(in the rows, 128 means zero)
The rows of X fall into a few groups, which share some directions, and each row is roughly a mix of its group's hidden directions.
X:
[[ 93 115  86 140 125  83 124 119 114 110]
 [100 115 123 131 175 127 120 103 118  84]
 [162 120 121 101 166 142 148 169 126 113]
 [128 152 114 153 115  93 118 182 127 140]
 [104  96 145 121 117 176 113 116 154 105]
 [135 143 102 117  97 165 109 118 159  94]
 [161  79 120 147 136 136 133 112 165 114]
 [121 171 116 157  97 136 107 161 130 108]
 [120 100 153 122 157  92 157 127 115 163]
 [109  71 149 126 130 160 118 132 116 105]
 [129 138 151  90 104 184 116 132 123 128]
 [127 123 125 157 112 107 161 101 108 174]
 [169 168 107 120 119 148 137 129 158 153]
 [115 122 101 132 104 148  83 109 113  91]
 [172  84 130 136 152 142 120 120 105 150]
 [152 129 140 152  84 129 143 122 103 171]
 [148 181 116 155 101 143 105 139 144 122]
 [104  75 114 106 144 125 119  90 127 133]
 [179 120 133 114 102 137 132 114  93 156]
 [ 89 149 106 173 115 112  99 138 130 132]
 [118 116 133 149 171 108 109 118  79 120]
 [180 119 147 119 124  98 148 114 155 151]
 [160 137 131 119 113 150 154 128  74 148]
 [129 142 150 120 109 140 176 154 159 155]
 [128 129  93  94 179 124 116 127 104 113]
 [168 143 109 101 154 133 136 150 164 108]
 [ 95 127 119 155 105 157 122  98  90 144]
 [143 162 160 130 143 158 148 106 157 102]
 [126  98 148 137 125  83 105  94 107 109]
 [ 82 151 138 107 103 169 111 137 130 123]
 [ 99 127 125 150  76 124 121 145 123  90]
 [134 102 111  81 154 129 148 115  97 106]
 [ 92 175 110 143 124  89 120 118 137 138]
 [118 164 145 166 116 122 128 170 154 140]
 [138 130 153 122 100 131 165 125 150 178]
 [115 120 116 163 167  80 143 114 137 130]
 [ 86 143 109 137 109 129 105 119 150  83]
 [ 95 101 114 156 144 147 132 120 176 116]
 [114 121 124 143  86 136 102  92 133  88]
 [135 145 106 150  96 104  80 146 109 130]
 [188 150 121 119 152 158 131 125 140 129]
 [147 108 112 101 138 132 143  78  92 127]
 [133 149 110 151 111  91 124 176 112 146]
 [101  97 121 111 164 143 130 117 116  82]
 [131 133  75 160 108 105 116 155 124 143]
 [148 102 121 107 163 165 132 140 100  99]
 [161 143 143 107 166 165 104 119 141 145]
 [ 95 114 154 119 119 164 174 113 141 130]
 [ 93 167 155 103 121 116 149 125 147  99]
 [139 172 112 136 112  88 116  97 150 139]
 [132 172 130 170  99 129 102 107 129 144]
 [164  89 161 106 125 155 116 109 112 120]
 [131 136  87 127 132  98  77 125 128 103]
 [121  78 117  89 128 137 121  97 114 105]
 [104 167 116 162 138 104 114 156 153 114]
 [130  95 149 114 139 188 135 128 146 118]
 [130 157 128 123 144 136  93 138 162  80]
 [116  98 145  99 100 149 169 126 143 152]
 [142 187 111 118  97 100 124 129 130 139]
 [ 74 159 151 105 108 141 112 124 122 117]
 [157  99 146  82 149 139 161 120 124 134]
 [158 135 121 151  89 125 106  88 112 151]
 [102 127 132 128 125 129  93 134  70 152]
 [149  92  98 159 120 134 117 115 172 122]
 [ 72 118 125 123  88 123 136 141 148 109]
 [112 184 124 118 102 102 129 116 157 117]
 [133 144 138 118 160 110 168 168 158 128]
 [143 139 115 147 127 169  92 100 100 106]
 [146  82 153 123 151 142 119 123  84 136]
 [116 153 142 174  92 133 107 117 157 118]
 [114 121 124 126 152 104 183 148 110 155]
 [175 149 129 104 136 156 162 147 140 141]
 [124 156 128 123 112 101 148 148 184 137]
 [ 91 108  99 163 115  95 114 147 119 114]
 [130 126 151  97 136 168 129 122 144  78]
 [143 142 147 117 173 138 137 117  96 168]
 [153 174 122 157 129  98 154 139 117 150]
 [109  86 137 110 125 171 118  93 117 137]
 [107 142 112 155 148 113  90 131 105  88]
 [154 148  95 156 135  92 116 111 130 162]
 [101 126 134 162 156 113 105 114  83 115]
 [135  88 126  96 102 170 133 100 123 134]
 [156 141 143 128  93 144 142 109 146 176]
 [168  95 147 106 128 176 129 132 119 129]
 [154 141 125 146 133  76 124 136 162 155]
 [108 146 148 104  94 124 134 121 161  84]
 [ 81 134 150 132 143 163 145 147 147 102]
 [116 124 145 110 127 109 169 113 176 152]
 [145  70 114 152 123 119 107 136  99 126]
 [153 186 129 146 147 144 144 107 113 136]
 [145 112 139 102 152  91 159 133 153 160]]

One row of each group comes first, with its name. Which group is each row after those in?
[148  78 159 116 135 160 115 108 117 119] => (120)
[114 138 151 126 134  96 171 147 161 155] => (111)
[153 103 152 136  98 120 148 119 130 179] => (89)

[152 110 115 124 115  69 114 146 152 133] => (89)
[ 79  84 132 117 115 124 127  94 117 122] => (111)
[141  80 109  97 115 105 140 109  97 129] => (89)
[141 128 153  92 124 186 126 138 111 138] => (120)
[113 131 161 101 149 184 141 122 140 130] => (120)
[142 128 107 114 162 161 119 130 129  76] => (111)
[ 99 168 140 177 128 100 117 134 121 130] => (111)
[115 117 158  94  91 157 113 137 111  99] => (120)
[ 85 161 151 100 132 142 145 155 107 123] => (120)
